[[11, -11, -36, -14, -4],
 [-5, -2, -19, -7, 4],
 [33, -6, -14, -5, 12]] → -6

[[-42, 1, -49, -50, 38],
 [-41, -2, 10, -10, 4],
 [-32, -3, -18, -14, 9]] → -3

[[-3, 13, 15, 50, 28],
 [-2, 0, -29, -6, -11],
 [6, 10, -9, 33, 10]] → 10

[[-2, 39, -1, 1, -10],
 [-4, -22, -4, -1, 13],
 [4, 16, -14, 6, 5]] → 16

[[-4, -30, -39, -25, 2],
 [24, 7, -46, -3, 34],
 [-6, -42, -26, -33, 30]] → -42

[[39, -9, -32, -6, 20],
 [11, -1, -9, 26, 21],
 [-48, 9, 40, 34, -2]] → 9
---
[[20 28 17 19 32 18 46 15 24 17 19]
 [ 3  3  9  5  2  5 13  3  6  3  2]
 [30 22 24 20 16 16 36 16 23 20  9]
 [ 2  5 10  6  7  3  6  6  5  5  3]
 [10 17 19 10 11 18 29  7 16 22  6]
 [25 21 12  8  5 30 27 14 20 33  2]
 [ 4  9  9  5  1  9 11  2  9 13  1]
 [16 10 31 20  6 16 47  9 24  7  4]
 [10 10  6  8  5  4 10  1 13  6  3]
 [21 23 23 42 14  6 30  6 38 16  7]] --> 7

[[  1  23  -5 -19   6  17  -6 -33]
 [ 17  -7   0  -8  10  -5   3  -1]
 [  0   1   7  22   9 -17   4  18]
 [ 18   6  21 -17  18 -22  -7  -3]
 [-37   1 -14  32 -34  12  -1  16]
 [-20   9 -16  30  -2  13  16  18]
 [ 25 -35   6 -19   6  -7   1   3]
 [-27  32 -24  -7 -24  37  -6 -29]] --> -29

[[-26  10  24  25  -3 -14   5 -30]
 [ 21 -20 -19 -28  -2   0  -8  30]
 [ 36  -8 -34 -16 -15  14  29   9]
 [  9 -10  -9 -15  -6  -8   0  14]
 [ -5   9   4   8  -5  -6  11 -10]
 [-23   7  21  19   2 -10  -2 -21]
 [ -7 -13   5  -8  27   8 -36  26]
 [  6  -3 -11   4   8   9   7   5]] --> 5

[[-12  -6 -17  -7 -41  -8  12 -17  -5 -18 -17  -4]
 [ -4  -9 -12  16 -40   0  20 -13  -6 -14 -19  13]
 [ -9  -7 -15   0 -40  -5  14 -15  -5 -16 -18   1]
 [ -7  -8 -14   7 -39  -4  16 -14  -6 -15 -18   6]
 [-10  -7 -16  -3 -41  -6  13 -16  -5 -17 -17  -1]
 [ -8  -8 -14   3 -40  -4  15 -15  -5 -16 -17   4]
 [ -2  -9 -10  22 -40   2  22 -12  -7 -14 -20  17]
 [ -6  -8 -12  11 -40  -2  18 -14  -6 -15 -18   9]
 [  2 -12  -8  38 -42   7  30 -11  -8 -13 -23  28]
 [  5 -14  -6  48 -43  10  35 -10  -9 -12 -25  35]
 [-11  -7 -17  -5 -41  -7  12 -17  -5 -17 -17  -2]
 [  0 -10  -9  29 -41   4  26 -12  -7 -13 -21  22]] --> 22

[[ -4  29 -10 -32  15 -10   7  22 -10  19 -11   7 -22]
 [-34   1  -2   0   4 -28  32   4   6  11  31  18  17]
 [-15   4 -15  -8  -8   3  33 -21   2 -11  27   1  17]
 [  8  36  16   3  37   7 -15   6  -2  -2  -1 -19   7]
 [-14  22 -34 -24   5  -7  19   0  -7   7   3 -17  10]
 [ 17  13  28   5  21  42  -9 -16  13   6  23   1 -23]] --> -23

[[-17  23   1 -10  33 -20   0  -8]
 [ -7  45  41  36   3  -7 -31 -35]
 [ 23 -30  -9   8 -38  27   3   6]
 [-10 -19 -15 -16   7  -1  24  15]
 [  5   8   8  -8   1 -10   6 -21]
 [ 11  26  19 -12  -1 -13  13 -36]
 [ 16 -12   0   9 -16   3 -24  -6]] --> -6

[[ 50   3  -9   9 -19  41  29  -5  -4]
 [-12  17 -16  -5 -33  -9 -17 -41 -10]
 [-22  23  22 -18 -23  11   3 -14   0]
 [-33 -34  36 -27   1 -22  -3  -8 -23]
 [  3  -4 -24  -8  10  10 -31 -18   7]] --> 7
---
[  8  26  15  35  -3 -42 -19] Out: 35, 35

[-39   6 -11  -1  11] Out: -11, 11

[[  1   5 -11   7   8 -16  13]
 [ 10  -1 -10   2 -12 -36  13]
 [ -8  -5 -12  24   4 -15   8]] Out: 2, 24

[ -1 -20 -40 -17  21] Out: -40, 21

[ 24 -11  24  20  50] Out: 24, 50

[26 36 33 28 14  6 23] Out: 28, 36

[[ 1  2  0 -1 10 42 36]
 [-1  3 29 49 13  1  1]
 [ 1  0  2  2 -1 12 47]] Out: 49, 49

[ 17  20 -41  -3 -26] Out: -41, 20
---
Q:
4	1	5	2	6	5
4	3	3	2	7	2
2	1	4	6	7	4
A: 7

Q:
17	43	35	27	63	26
49	41	89	48	85	42
49	39	91	39	83	56
A: 83

Q:
-8	1	3	-41	-23	41	-22
-1	-7	-23	-1	-11	-21	-20
-39	13	-32	-2	16	23	22
A: 23

Q:
43	32	10	24	36	27	25
35	34	49	50	28	62	77
46	37	47	67	20	32	23
A: 32

Q:
2267	7510	2722	7494
5979	7447	4893	6421
7882	4948	9061	5941
A: 9061

Q:
161	275	116	355
750	97	558	397
603	154	157	687
A: 157
---
Q:
[[-0.40  0.21 -0.17  0.99  0.87 -0.74  1.49]
 [ 0.28  1.74  1.03  0.69  1.26 -0.54  0.09]
 [ 0.03 -0.03 -1.43  0.63 -0.04  0.30  0.49]]
A: 0.49

Q:
[[ 0.20 -0.03 -0.15 -0.01 -0.04  0.14 -0.01]
 [ 0.16  0.06 -0.03  0.05 -0.14  0.07  0.08]
 [ 0.21  0.01 -0.08  0.04 -0.11  0.07  0.01]]
A: 0.01

Q:
[[ 2.09  0.06 -0.28  0.01  1.07]
 [-0.12 -0.25  0.49 -0.01 -0.22]
 [ 0.07 -0.37 -2.16 -0.07 -0.15]]
A: -0.15

Q:
[[-121.057 -101.665   42.886  -61.961]
 [-212.222 -187.115   17.008  -34.278]
 [ -73.252  -74.162  154.624  -40.613]]
A: -40.613

Q:
[[ -2.9   2.9  -3.6  11.0  15.4]
 [-17.6  -4.4 -19.1 -23.2   3.0]
 [ -1.5 -16.7  -0.5  16.5   9.1]]
A: 9.1

Q:
[[ -41.804  -30.490  -15.704  -77.909  -55.729  -91.707   -1.917]
 [ -32.508  -49.621  -52.749  -36.338  -30.840    0.670  -45.451]
 [   7.803   85.433   74.664  144.223 -123.499 -112.133 -147.511]]
A: -147.511
---
[ 36  12   5   7 -16] --> 5, 36

[ 23  17 -40  47 -27 -13 -25] --> 47, 47

[-44  30 -31 -27  45] --> -31, 45

[  1 -10  -4  -1  -9  44 -18] --> -1, 44

[ 2 -4 36  1  3] --> 36, 36

[[  6  -2 -28  24  18  27   5]
 [-10  16  16 -21  32  39  -9]
 [  4  11  18 -16  15   6  20]] --> -21, 39

[  4   2 -14  19 -20  14 -48] --> 19, 19

[  9 -21 -11 -17  -3  -4  39] --> -17, 39
